In the rows, 128 means zero.
The rows of X fall into 4 groups, and each row is roughly a mix of its group's hidden directions.
X, 116 rows:
[[ 87 161 101 160 164 134 143  97 123  84 100 111]
 [167 172 140 131 100  94 145  79 121 107  92 132]
 [138 137 113 118 143 173 182 115 129 181 114 162]
 [156 168 105 132  98  92 162  80 153 117 116 151]
 [162 126 137 128  97  68 143 116 111 169  85 131]
 [105 155 175 150 119 125 162 139 129  65 123 102]
 [149 134 135 130  98  61  85 107 147  92 132 122]
 [146 126 151 128  76  84 119 127  92 140  85  95]
 [103  87 166 137 122 113 147 133 126 114  87 189]
 [ 96 114  95 125 166 188 163 144 131 156 125 146]
 [104 172 130 142 116  97 101 108 133  59 134 109]
 [106 140 129 132 126 131  92 167 129 111 154  53]
 [139 179 146 151  62 142 151 116 123 117 119 160]
 [153 151 150 111  88 148 178 128 126 176 115 162]
 [103 125  79 142 193 166 149 117 149 127 127 140]
 [167 130 187 110 118 105 176 120 100 149 118 148]
 [110  88  97 120 160 159 129 163 123 189 132 120]
 [136  70 100  93 171 123  88 117 114 139 151 120]
 [167 137 114 133 158 173 170  77 134 117 102 134]
 [140 104 108 104 110 118  70 155 111 184 140 115]
 [ 96 129 111 143 145 135  77 110 161  79 168 132]
 [114 166  99 151 118 124  98  90 162  89 158 160]
 [180 111 119  93 128 138 116 134 165 163 161 170]
 [ 92  95 141 125 148 146 105 171 138 171 127 177]
 [114 111 105 121 143  74  91 148 177 112 154 155]
 [100 132  80 127 151 131  87 160 162 122 167  95]
 [165 166 148 149 101 133 163 121 131  72 160 117]
 [105  95 123 119 137 132 117 171 114 203 113 140]
 [119 119  73 134 150 163 140  99 145 144 115 186]
 [163 162 114 129 111 115 142  84 126  75 137  83]
 [ 94 102 170 129 102 107 107 177 107 167 117 147]
 [112 180 112 171 161  88 139 103 133  95 109 127]
 [139 122 143 155 130  92  93 117 151  68 166 101]
 [ 75  97 173 159 143 158 145 153 118 104 125 150]
 [141 182  81 133 122 117 126  85 137  84 154 126]
 [100 162 126 152 126 122 128 100  96  88  90  77]
 [137 118 177 129  82  92 108 123 146  72 134 132]
 [107 104  99 114 168 146  99 161  97 155 143  81]
 [130 127 102 153  93 124 105 117 145  51 152 125]
 [129 118 174 149 102  93  98 112 175  99 106 156]
 [148 134 123 112 119  55  96 123 163 104 155 112]
 [147 149 165 115 146 131 133 180 104 172 171 112]
 [128 184 108 148 131 166 152 121 159  96 161 159]
 [117  85  91 126 134 198 110 148 142 156 136 127]
 [134 142 110  92 123 134  45 135 137 159 127 116]
 [ 78 105 104 123 172 150  70 139 140 127 146 126]
 [113 125 123 145 106  85  62 133 151  84 134 112]
 [121  84 112 106 191 131 119 148 117 179 131 137]
 [141 110 139 128 107  60 113 119 129 124  90  78]
 [151  89 160  94  87 114  86 144 131 169 131 139]
 [159 154 158 134  98  80  76 134 119 114 152 101]
 [134 155 124 163  74 111 121 114 155  68 132 144]
 [121 173 108 146 122 144 122 108 157  62 164 121]
 [157 174  88 128 134 115 136  77 140  87 128  99]
 [144 106 148 132 121 114 164 107 161 156 124 198]
 [142  89 131 108  77 142  76 157 138 165 138 132]
 [143 115 194 132 115  99 139 138 104 138 111 184]
 [150 148 170 142  79 130 165 136 129  82 121  94]
 [166 170  96 132 139 118 159  70 134 109 101 123]
 [114  95 131 139 118  96 123 105 148 102  92 195]
 [102  94 144 113 121 132  89 181 120 183 132 141]
 [141 100 131  93 119 110  80 155 106 189 136 114]
 [109 119 135 125 165 176 158 172 113 173 139 155]
 [112 156 102 146 157 161 187 116 116  82 137 115]
 [100 152 121 124  83 137  96 116 111  80 115  77]
 [146 178 115 139 117  76 150  86 139  90 115 139]
 [113 115 131 124 148 171  84 149  75 120 174 121]
 [ 79 109 116 148 159 133 147 153 105 178  89 138]
 [125 154 105 148 149 169 193  99 142 116 116 157]
 [108  96 137 134 108  73 107 115 158  79 102 151]
 [137  88 131 104  81 145  79 166 123 155 148 112]
 [150 117 173 102 127 121 201 116 107 143 106 135]
 [ 76 122 117 160 181 152 156 129 131 128 100 163]
 [114 128 111 122 153  89  79 154  91 137 142  76]
 [ 70  89  95 142 137 145 126 127 158  95  96 148]
 [114 163  70 126 162 131  92 122 124 101 150  90]
 [156  91 124  91  96 122  85 139 122 184 140 142]
 [103 106 124 129 149 154 123 124 153 166 137 203]
 [107 100 148 110 135 166  72 163 127 171 122 146]
 [131  88 159 112 104  90 137 126 135 111  88  72]
 [141 147 100 107 161 175 169 134 120 174 153 109]
 [166  96 181 125 134 143 186 153 117 138 141 139]
 [145 111  94  91 129 142  80 153 143 163 168 101]
 [112 143 112 123 128 139 113 147 134 111 150  40]
 [128 146  99 134 162 147 132 136 127 184 139 191]
 [128 131 157 149 103  71  85 118 152  80 122 131]
 [ 82 110 158 144 111 142 118 158 116  90 105  74]
 [131  91 140 128  65 150  79 155 154 118 140 129]
 [103  85 105 126 169 185 129 157 133 145 155 112]
 [133 132 102 115 163 180 176 128 120 176 135 151]
 [178 149 102 113 140 123 165  89 104 106 173 138]
 [143  99 140 111 118 126 129 156 114 207 106 154]
 [135 170 132 155 106 158 134 112 141  80 175 162]
 [164 122 136 118 111  94 125  84 155 146 115 190]
 [104 103 141 132 170 180 120 140 150 140 122 186]
 [ 92  85 118 125 168 112  66 144 137 146 123 111]
 [110 111  89 120 157 160 103 164 104 173 137  91]
 [128  82 139 109 190 159 137 163 117 137 156 111]
 [160 134 167 129  87  69 111  99 122  98 114 123]
 [ 60 104 109 148 158 146 126 164 112 129 137  94]
 [118 172  80 141 151 115  96 120 149  88 145  90]
 [190 147 131  95  82  96 103 114 140 127 152 117]
 [ 97 137 170 143 180 145 163 133 145 154  87 129]
 [ 89 111 146 141 154 121  89 162 122  93 133  72]
 [113 151  88 141 147 131 142 130  96  70 157  86]
 [161 175 110 145 109  95 167  96 163 122 122 157]
 [115 153 152 161 120 152 117 152 158  66 154 101]
 [146 100 187 127 101 132 170 161 115 151  96 119]
 [190 127 142 123 100 136 172  96 121  98 144  98]
 [110 103 151 117 163 136 160 176 128 163 137 178]
 [120 109  98 127 113 128 156  67 146  92  80 134]
 [139 109 168 118 132 162 154 178  88 133 126  85]
 [164  93 169 123 102  91 167  97 147  97 132 129]
 [100 121  78 145 169 129  78 149 117 138 134  89]
 [ 95  98 101 137 173 159  88 158 130 156 125  96]
 [115 105 118 117 147 153 112 151 111 204  92 135]]
In each list below, one row fits none of the groups, and each other row fits one group, some only roughly. Which row is it?
  Z_425: [126  71 174 117 148 161 134 161 107 156 146 144]
  Z_225: [113 121 100 125 190 179 176 115 122 135 126 128]
  Z_194: [144 171 105 118 126 118  88  94 155  74 149 107]
  Z_770: [ 87 120 104 148 159 175 117 166 122 120 133  79]
  Z_191: [144 159 159 150 118 112 165  87 127  91  90 162]
  Z_79: [ 97 129 135 143 130 202 155 167 137 151 116 109]
  Z_966: [163 150 109 130 149 113 168  94 155 141 109 186]
  Z_929: [137 157 150 142  80  66  99 129 128  90 129 118]
  Z_745: [128 139 129 102 124 115 117 171  77 176 141  83]
  Z_397: [117 115  61 118 139 187 126 131 137 158 125 102]
  Z_368: [118 133 106 138 107  92  75 121 156  82 137  87]
  Z_727: [118 149 114 125 117 133  90 115 113  85 141  55]
  Z_74: [117 108 199 128 120 134 170 153  94 131  99 135]
  Z_839: [ 92 129 120 125 145 129  88 157 160  90 186 141]
  Z_952: [156 111  68 109 151 165 122 126 146 142 158  87]
 -> Z_397
  Z_911: [ 97  63 132 101 162 142  95 149 112 156 121 116]
  Z_323: [127 188  96 139  98 113 138 102 160  87 112 106]
  Z_876: [155 134 139  97  87 110  70 139 136 118 174 107]
  Z_5: [133 115 107 112 156 152 139 168 109 194 139  94]
  Z_107: [ 97  75 120 103 176 138  94 148 107 158 127 114]
  Z_145: [140 101 104 126 172 160 155 131 163 156 136 180]
  Z_203: [135 147 170 149  64 108 113 130 163  96 119 148]
  Z_789: [137  90 139 109 159 156 133 153  77 173 147 150]
  Z_553: [102 151  84 127 148 145 108 120 135 177 118 185]
  Z_508: [150 150  99 121 150 122 163 132 114 197 107 159]
  Z_353: [162 102 153 109 122 101 157 149  82 168 103  98]
  Z_698: [152 120 181 142 114 134 168 115 121 138  96 185]
 -> Z_5
  Z_272: [147 104 123 124 161 164 153 131 150 174 111 185]
  Z_711: [138 104 109 103 133 151 105 144 122 211 123 138]
  Z_132: [147 156 144 147 109 119 163  84 105  78 104  96]
  Z_209: [146 140 136 119 161 162 165 151 109 187 148 160]
  Z_726: [113 113 101 129 144 164 132 136  99 124 140  49]
  Z_244: [178 154 143 133 106 102 175  86 122 124  95 148]
  Z_384: [125 175 102 135 131 154 129 127 133  64 155  89]
  Z_101: [133 100  98 109 173 138 163 122  87 175 101 120]
  Z_993: [184 129 165 132  85 107 173 109 109 112 141 137]
  Z_46: [115 136  99 138 106 119  97 107 145  79 124  64]
  Z_909: [138 112 148 116 143 143 187 119 113 160 107 186]
  Z_61: [149 196 101 151  93 115 148  97 133 129 121 158]
  Z_640: [115 108 123 120 115  80  89 132 108 164  77  95]
  Z_970: [126 106 114 140 177 196 169 115 140 118 135 132]
 -> Z_101
  Z_230: [ 88 133 137 123 117 119  61 157 126 101 161  97]
  Z_510: [ 98 154 154 148 122 107 108 171 108 102 130  69]
  Z_354: [ 86 114 123 115 127 135  67 173 123 138 156  93]
  Z_582: [117 135 115 130  92 161 117  98 145  67 122  82]
  Z_346: [130 156  75 127 178 136 123  99 171 116 132 160]
  Z_233: [160 164  92 127 161 129 183 108 150 132 141 164]
  Z_216: [132 143  74 117 182 135 149 109 155 150 147 166]
  Z_774: [127 154 101 164 140 146 162  86 166 100 111 167]
  Z_594: [101 104 113 102 143 129 101 150 100 181  84 100]
  Z_853: [113 148  87 171 161 141 146  92 157  87 117 148]
  Z_967: [162 100 150 121 132 141 164 134 137 173 122 190]
  Z_35: [171 146 164 137  89 113 169  91 106 103 105 119]
 -> Z_582
  Z_505: [115  95 124 136 172 176 154 137 134 166 107 170]
  Z_150: [109 149 101 139 158 160  97 178 132 153 177 123]
  Z_408: [115  96 193 118 128 120 173 161 112 134 108 152]
  Z_295: [ 95 110 114 124 185 165 110 172 124 167 126 134]
  Z_792: [124 130 185 150  82 100 154 123 101  84 123 125]
  Z_102: [106 136 117 141 117 101  68 154 151  93 152  86]
  Z_349: [133 162 134 151 107 123 149 110 177  61 138 117]
  Z_934: [142  98 166 102 108 114  97 159 103 186 137 141]
  Z_793: [156 182 114 139  94 130 166  91 133 109 138 166]
  Z_237: [155 135 177 112  85 110  94 130 148  96 158 157]
 -> Z_934
  Z_703: [166 129 125  99 115  91 122 102 125 187 123 172]
  Z_844: [114 143 102 138 150 185 166 141 127 184 109 134]
  Z_751: [ 86 125 107 131 160 161 113 188 141 137 158 100]
  Z_583: [152 110 181  93  78 128 124 148 126 173 125 143]
  Z_927: [176 122 157 105 113  75 151  91 131 134 120 164]
  Z_385: [184 152 133 124 102  80 127  75 133 119 128 149]
  Z_858: [ 91 112 120 143 149 199 142 152 137 120 156 158]
  Z_454: [138 153 160 147 100 119 143  90 117  61 111 105]
  Z_868: [165 150 145 136  91  94 170  98  96 115 106  99]
  Z_254: [117 169 138 153 118 125 172 120 124  56 134 115]
  Z_200: [123 108 162 119  91 125 100 166 117  83 159  87]
  Z_274: [ 69 108 100 142 145 178 127 161 136 115 120  97]
 -> Z_858
  Z_710: [154 142 160 146 123 162 182 136 139 126 157 180]
  Z_682: [153 115 153 102 110  55  83 116 119 128 136 132]
  Z_75: [143 164 120 108  95  89  70 121 144 101 155 109]
  Z_175: [138 121 168 135  83  88 120 101 118  84  95 101]
  Z_738: [172 107 141  87 107 113 138 105 124 177 128 174]
  Z_460: [ 85 113 140 133 134 141 103 194 133 146 160  94]
  Z_11: [109 175  90 139 142  96 114 102 151  73 142 119]
  Z_310: [146 119 144 120 124 152 192  89 100 143  85 144]
  Z_798: [130 168  80 119 118  76 101 115 129 117 136  82]
  Z_249: [ 93 117  99 123 174 177 158 160 138 158 139 144]
  Z_293: [141 160 100 129 130 124 121  96 139  71 161  79]
  Z_842: [137 137  54 120 139 156 141  76 150 134 126 129]
  Z_123: [109 106 152 114 101 146  77 162 102 132 145  77]
 -> Z_460
  Z_489: [175 121 119  92 100  79 108 101 113 155 142 160]
  Z_208: [153  73 152  97 146 129 156 138  86 171 126 132]
  Z_247: [143 114 136 112 172 118 154  90 139 173 103 177]
  Z_869: [123 136 131 132 136 174 190  90 113 142 105 167]
  Z_318: [136 168 154 160  80  79 112 124 149  96 117 139]
  Z_497: [152 146 117 104 120  85 117 121 151 107 160  63]
  Z_556: [187 143 125 114 133 112 196 106 120 112 146 119]
  Z_977: [136 120 125  99 171  80  96 130  97 179 131 111]
  Z_361: [134 107 149 134  95  99 140  80 128  92  78 157]
  Z_88: [154 157 116 136 132  78 137  78 141 135 114 180]
  Z_899: [102 127  64 128 164 182 138 131 146 149 138 132]
  Z_17: [158 127 133 135 105  68  98  88 143 106 121 169]
  Z_267: [106 116  89 145 180 141 171 137 140 163 120 164]
  Z_202: [164 131  91 115 122  89 132  69 156 122 124 163]
 -> Z_869
  Z_678: [118 101 209 137 102 137 126 148 121 118 128 165]
  Z_834: [169 147 108 127 137 100 173  99 149 151 110 179]
  Z_713: [163 165 163 150  80 122  99 104 125  86 142 137]
  Z_180: [141 144 122 117 126  75  82 151 153 115 173  93]
  Z_643: [ 83  74 150 127 126 113  85 141 141 151  89 116]
  Z_514: [174 158 134 111  98  87 109 105 152  88 160 135]
  Z_538: [130  71 141  97 147 142 153 129 104 181 122 161]
  Z_752: [ 98 125 121 167 139 132 110 126 152  51 132 106]
  Z_418: [147  97  94 121 123 171 126 106 161 158 131 183]
  Z_526: [152 114 193  95 114  87 130 119 130 160 112 154]
 -> Z_713
  Z_136: [130 164 134 166 120  90 134  90 161  86 107 160]
  Z_144: [139  78 143 120 107 126  69 128 169 152 124 159]
  Z_307: [154 157 139 122  91  75 124 110 147  78 158 130]
  Z_395: [103 102 116 112 141 174 166 163 105 178 115 137]
  Z_811: [136 155  98 148 164 120 173  86 141 126  92 164]
  Z_458: [129 161 161 149 106  86 154 101 112 117  78 159]
  Z_227: [116 136 134 155 120  71 185 126 121 138  99 166]
  Z_166: [122 111 145 125  99 123 116 142 116  52 161  93]
  Z_739: [181 167  95 118 115  93 148  87 149 106 137 123]
  Z_757: [148 142 131 121  92  77  77 144 121 178 122 126]
 -> Z_395
  Z_881: [133  97 136 117 165 172 153 137 122 148 172 178]
  Z_656: [ 93 113 107 137 166 150 103 178 142 153 152 168]
  Z_951: [134 124 152 128  58 116 139  94 128 145 100 173]
  Z_330: [ 85 103 110 146 137 189 157 120 121 123  85 145]
  Z_21: [140 139  85 121 166 169 159 110 166 161 131 159]
  Z_777: [112 117 139 103 116 124  57 167 132 171 132 145]
  Z_25: [158 128 161 125  68  89 159 111 118 126  91 115]
  Z_784: [ 83 154 105 161 173 106 157 111 137 102 105 157]
  Z_423: [129 169  96 140 100  75 115  92 158 116  96 121]
  Z_851: [ 71 117  90 145 158 173 111 166 143 123 134 122]
  Z_475: [131 109 125 112 123  83  74 147 100 101 157  86]
  Z_595: [134 147 112 147 131  55  85 104 129  94 130 128]
  Z_206: [144 177 148 146  98  95 145 113 147 162  95 168]
  Z_62: [117  84  93 109 181 181 127 129 125 151 138 117]
 -> Z_21
  Z_235: [144 163  72 145 147 122 146  90 136 160 114 170]
  Z_638: [137 121 124 146 167 159 184 103 133 141  93 170]
  Z_57: [152 167 130 146  80 115 152  85 145 100 140 168]
  Z_705: [130 137 131 162 119 129 142  88 180  89 108 176]
  Z_273: [171 104 130  94 101 141 112 145 108 188 129  96]
  Z_697: [108 115 113 132 144 194 177 116 110 148  96 145]
  Z_78: [119  66 142 104 109 154 101 172 112 158 135 108]
  Z_646: [139 136 161 130  89 130 126 117 100  81 132  64]
  Z_296: [103 152 129 183 131 134 136 116 168  68 110 139]
  Z_89: [ 91 120  96 151 153 188 131 158 123 109 136  90]
  Z_258: [125 153 138 153 156 166 138  82 134  66 113 132]
 -> Z_78
  Z_809: [142 137 113 142 151 106 185 109 156 128 125 190]
  Z_312: [121 116  81 127 169 180 134 122 115 154 113  82]
  Z_369: [162 159 120 132 130 157 180 123 120 154 146 185]
  Z_786: [135  83 152 122 140 170 146 151 120 184 111 161]
  Z_551: [137 100 118 111 116 149 125 149  89 175 123  65]
  Z_614: [139 150 122 115 124 150 195  97  85 147  95 133]
  Z_109: [148 150  84 133 157  87 130  89 178 111 142 141]
  Z_660: [130 152  96 163 130 113 133  85 157  66 127 148]
  Z_457: [164 145 178 128  78  87 142 110 124  96 127 145]
  Z_762: [129 134  85 152 160 123 141  80 145  72 135 151]
  Z_772: [186 152 109 120 114 107 137  65 128 140 126 158]
  Z_261: [ 83 129 102 151 131 177  93 153 134 107 134  83]
 -> Z_614
